Each row is where one point has got to under a steady rotation. How many ticks took it there?
The counts run from 0 to 149.
[-25  31  19   9 -19  -3 -49  42  14  33 -25 -23  14 -29  64  25 -20 -26
  23   8 -21 -14   1 -19  22 -20 -20 -30 -37  36 -30  29 -13  34   9 -63
  -2  15   2 -58  18  33  11  10] | 48
[  9  25  30 -18 -29  34 -22  17  37  37 -28 -30  11 -14  46  21 -20 -20
  -7  -8   5 -31  50  26   2 -49 -54 -18 -10  34  16  50   5   9  17 -27
  21 -23  19 -64   8  34   0  33] | 102
[  4  51  32 -18 -24  21 -32  41  21  41 -23 -16   9 -14  71  16   4 -29
  16  22 -13   0  10   8  27 -50 -27 -47 -16  22 -14  31  -6  42 -17 -37
 -23  10  -2 -59  13  34  13  24] | 138
[ -8  19  -1  -3 -25  13 -38  25  24  42 -22 -38  19 -14  51  22 -33 -16
  -1 -11  19 -30  45  22   3 -36 -64 -31 -18  48   4  34  -8   6  38 -39
  24 -18   5 -58   5  33 -17  15] | 85
[-20  14  13 -12 -12   9 -34  24  25  39 -28 -27  11 -14  51  24 -25 -25
   5 -13   2 -25  42  -2  -9 -37 -58 -20 -14  42  -3  42   2  -2  45 -51
  41 -17   1 -68  23  25  -6  10] | 83
[ 16  50  43 -23 -36  29 -28  19  36  29 -27 -23   8 -11  58  16  -2 -25
  -5   6  -7 -12  21  22  19 -50 -34 -25 -12  14   1  47   4  39 -20 -23
  -1  -1  11 -64   6  44   6  31] | 121
[  1  42  18   0 -37  16 -39  36  30  45 -23 -32  22  -2  60   7 -10 -28
   8  17   1 -12  11  24  26 -37 -29 -33 -23  36  -9  38  -7  55  -6 -35
 -22   1  27 -46   3  46  -8  27] | 41
[ -6  28  34  12 -25  32 -40  15  36  22 -28 -21   9 -23  45  16 -23 -39
  16  -3 -15 -23  36  10  12 -36 -40  -2 -40  35   8  59  12  18  23 -42
  21  -3  26 -65  18  25  25  29] | 20
[-24  41  13  13  -9   7 -42  41   8  37 -22 -11  14 -32  66  23 -14 -44
  36   5 -19  -9  13 -12  20 -33 -32 -33 -31  31 -14  30  -6  22  17 -53
  -3   9  -3 -66  36  17  22  17] | 144
[-27  37  -1  18 -25  -4 -45  33  18  53 -25 -33  25  -5  52   9 -20 -41
  17   1   8 -11  14  11  14 -30 -47 -18 -21  39  -9  43   0  42  24 -47
  -2  -7  20 -56  22  33 -11  14] | 53
[ 15  32  26 -14 -35  34 -23  11  38  34 -29 -33  13 -10  48  19 -25 -13
  -7 -11  10 -27  48  30  10 -46 -53 -21 -16  35  12  45  -1  18   8 -26
  18 -16  19 -62  -8  42  -8  32] | 103
[-12  29  14 -25 -22  -4 -37  47  22  45 -29 -24  14 -11  74  21  -7  -8
  12  12 -11  -7   9  -6  19 -30 -26 -52 -18  37 -34  16 -23  28   7 -59
  -5  12 -14 -57   7  40  -8   5] | 61
[ -3  34  33 -19 -13  31 -40   9  32  11 -37 -19   0 -20  52  26 -19 -17
  12 -14 -15 -22  43 -11   8 -34 -43 -29 -34  27 -13  45  -8  -8  21 -48
  43   7 -12 -75   9  23  21   8] | 1
[ -7  27  19 -53 -20  10 -30  30  35  42 -32 -22   4   2  69  23   0   0
   3  11  -8  -9  24  -3   1 -42 -38 -47  -3  33 -27  31 -10  10  16 -52
  21   7 -19 -68   5  37 -10   3] | 76
[  2  28  22  22 -27  32 -41  22  31  28 -19 -29  17 -22  46  12 -25 -35
  14  -2  -2 -26  38  30  25 -34 -42 -14 -43  45  10  47  -1  31  15 -35
   0  -7  36 -49   3  31  13  37] | 22
[-15  42  27 -12 -30  -2 -48  26  31  29 -39 -26  12  -9  60  18  -2 -23
  14   9 -21   3  -5 -11  22 -25 -22 -25 -30  27 -31  36  -6  43  -5 -59
   2  19   2 -67  11  47   5   4] | 46
[-13  31  15 -30 -22   4 -46  23  28  29 -37 -27   7  -9  61  26 -22   0
   3 -11  -5 -14  22  -9   4 -25 -37 -42 -22  36 -32  25 -18   5  20 -62
  33   9 -21 -70   1  42 -13  -7] | 78
[-13  45  -5  12 -16  11 -40  38  14  51 -16 -25  23  -4  59   7 -15 -48
  21   5  13  -9  19  25  27 -40 -49 -41 -23  40  -2  34  -6  36  20 -35
 -17  -2  10 -47  17  27  -6  22] | 149
[ -3  37  50  -8 -19  22 -38  29  21  20 -25 -10   5 -39  64  30 -12 -29
  17   2 -32 -15  14 -16  21 -39 -18 -26 -30  14 -11  40  -5  23 -13 -45
   6  10  -1 -73  26  29  32  23] | 126
[ 21  36  27 -11 -33  41 -33  12  36  28 -27 -26  11  -6  47  10 -21 -16
   2  -1   7 -23  52  39  22 -43 -51 -36 -31  38   7  48 -10  21   8 -26
  12  -5  16 -48 -17  36  -1  30] | 9
[ -4  15  42 -29 -21  21 -30  20  32  22 -30 -18  -3 -33  59  36 -21  -3
   5  -6 -21 -26  38 -15  -1 -39 -38 -24 -22  29 -12  33  -8  -7  19 -53
  44   0 -10 -78  15  29  16  11] | 95
[-19  28   2   0 -25   2 -36  52  13  62 -15 -26  22  -7  66  14 -10 -34
  13  16   6 -15  18  21  16 -39 -44 -36 -10  42  -8  33  -9  39  21 -38
 -20 -10  18 -45  17  29 -15  26] | 55
[-10  42  13 -26 -32   0 -43  35  30  45 -34 -32  19  10  64  14  -3 -20
   0   7   4  -3   1  11  19 -34 -36 -39  -9  34 -28  32 -12  39   0 -52
  -4   9  -7 -57   1  50 -23   5] | 59
[ -4  57  18   2 -28  22 -34  20  28  40 -25 -27  21  -2  55  11  -5 -51
   9   1   9  -8  17  29  18 -46 -47 -20 -14  19   6  49   8  45  -1 -28
  -9  -8  19 -60  21  33   3  32] | 134
[-33  29  14 -17 -14  -8 -45  34  23  39 -35 -24  13 -12  63  22 -11 -28
  16   2 -14  -8  10 -23   3 -27 -36 -27 -16  31 -27  35   1  14  24 -67
  26   9 -13 -72  28  34   1  -6] | 64
[  3  15  43 -36 -20  25 -27  28  29  24 -28 -17   1 -32  65  32 -19   6
   5   0 -22 -28  40 -15   1 -38 -30 -37 -20  32 -18  30 -11  -7  13 -52
  33   3 -14 -71   8  32  10  13] | 94
[ -5  44  18   7 -36  14 -35  27  31  45 -26 -35  21   0  53   8 -10 -36
   7  11   3  -9  11  28  19 -38 -41 -18 -24  33  -2  49   3  55   0 -35
 -15  -3  29 -50   5  44  -3  28] | 40
[-12  29   3 -15 -22   7 -32  51  20  62 -18 -26  19   0  70  13  -1 -32
  10  24   6  -8  21  20   7 -46 -41 -36   0  37 -13  38  -2  39  17 -40
 -22  -8  10 -51  21  32 -13  20] | 56
[ -3  26  18   9 -19  27 -47  16  25  14 -26 -21   7 -31  45  22 -33 -21
  16 -20  -6 -30  48   3  15 -27 -48 -26 -47  39  -4  37 -14  -4  31 -46
  36  -2   5 -65   3  17  16  21] | 3
[  0   8  23   6 -22  28 -33  28  20  31 -18 -24  14 -41  51  29 -36 -17
   9 -14  -6 -40  56   8   9 -33 -46 -24 -29  43   9  33 -12  -2  31 -36
  24 -16  13 -61  10  24   7  28] | 99
[  5  31  24  -9 -21  42 -31  15  35  31 -21 -24   8  -5  48  13 -19 -32
   6  -1   7 -22  59  32   5 -50 -55 -16 -24  36  15  57   3   6  23 -28
  21 -14  16 -56   8  21   9  31] | 7
[ 10  39  41 -12 -35  26 -42  31  31  25 -27 -19  10 -25  62  17 -13 -12
  17  16 -26 -12  13   7  32 -32 -12 -36 -40  34 -19  33 -13  43 -15 -44
  -6  19   8 -54  -8  43  15  27] | 29
[  0  32  28  21 -27  31 -41  15  30  26 -27 -25  16 -19  41  13 -29 -40
  13  -6  -5 -24  35  18  19 -33 -42  -7 -44  40  10  55   7  24  22 -39
  14  -5  30 -57   9  25  16  30] | 21
[-17  53  24   6 -19   4 -52  26  16  23 -33 -22  15 -22  57  21 -13 -33
  23  -5 -18  -4   3  -8  32 -25 -31 -40 -44  24 -26  32 -14  31  -4 -56
   1  18 -10 -67  19  34  15   6] | 142
[-11  40  21  29 -24  13 -44  30  10  26 -17 -20  21 -43  53  21 -28 -48
  21 -10 -11 -23  24   6  28 -28 -37 -23 -39  30   3  37  -5  32   6 -39
  -1  -3  20 -65  24  27  21  27] | 130
[  3  10  27  -3 -23  33 -25  29  26  37 -17 -21  10 -36  55  27 -29 -18
   6  -4  -6 -40  57  13   2 -44 -53 -23 -19  40  15  40  -4  -3  32 -33
  21 -20  15 -63  13  19   7  34] | 100
[ 10  28  27  17 -31  35 -34  32  27  35 -15 -21  16 -23  52  10 -23 -27
  17   8  -4 -24  42  31  26 -41 -37 -24 -38  42  11  44  -4  31  11 -30
 -11  -9  34 -48   3  30  12  39] | 23
[  2  36  25  -8 -32  15 -36  45  26  48 -21 -24  16 -10  66  13  -4 -21
  12  20  -3  -9  11  21  27 -40 -23 -37 -19  36 -13  32  -9  52  -6 -40
 -30   6  15 -45   1  44  -4  29] | 42
[ 23  26  44 -34 -34  37 -21  30  33  27 -20 -18   3 -25  68  27 -17   2
  -5   6 -11 -30  44  14  19 -47 -33 -41 -15  28  -2  32 -15  16 -11 -30
   3  -3   3 -60  -8  40   6  32] | 106
[ 12  38  49 -28 -29  36 -39  12  45  13 -37 -20   1 -15  52  17 -11  -4
  10   0 -20 -11  30   1  19 -38 -29 -26 -38  27 -14  47  -7  19  -8 -47
  23  15  -3 -69  -6  38  22  17] | 14
[-31  25  -4   7 -16  -7 -49  33  14  39 -28 -32  19 -17  56  22 -29 -28
  16 -10  -1 -15  18 -10   7 -18 -48 -28 -28  44 -21  29  -7  16  36 -59
  20   0  -4 -62  22  31 -11  -1] | 66
[  4  57  22  -1 -33  16 -40  30  23  41 -24 -24  19 -10  62  15  -8 -34
   8   5   6  -6  16  30  33 -43 -38 -41 -24  26  -4  32  -9  45 -15 -30
 -20   1   9 -53   4  42  -3  28] | 136
[ 12  32  27 -41 -33  26 -35  16  38  26 -35 -30   6  -7  57  24 -23   9
  -9  -8  -1 -19  36  15  10 -35 -42 -46 -17  38 -17  26 -21  11   7 -46
  23   2 -11 -63 -17  51 -17  11] | 91
[ 10  23  24 -47 -29  28 -25  24  37  40 -31 -27   6   2  56  20 -10  -1
  -8   4   8 -16  43  24  -3 -52 -50 -36   3  33  -3  40  -6   8  15 -35
  19 -10  -3 -62  -2  40 -16  20] | 89
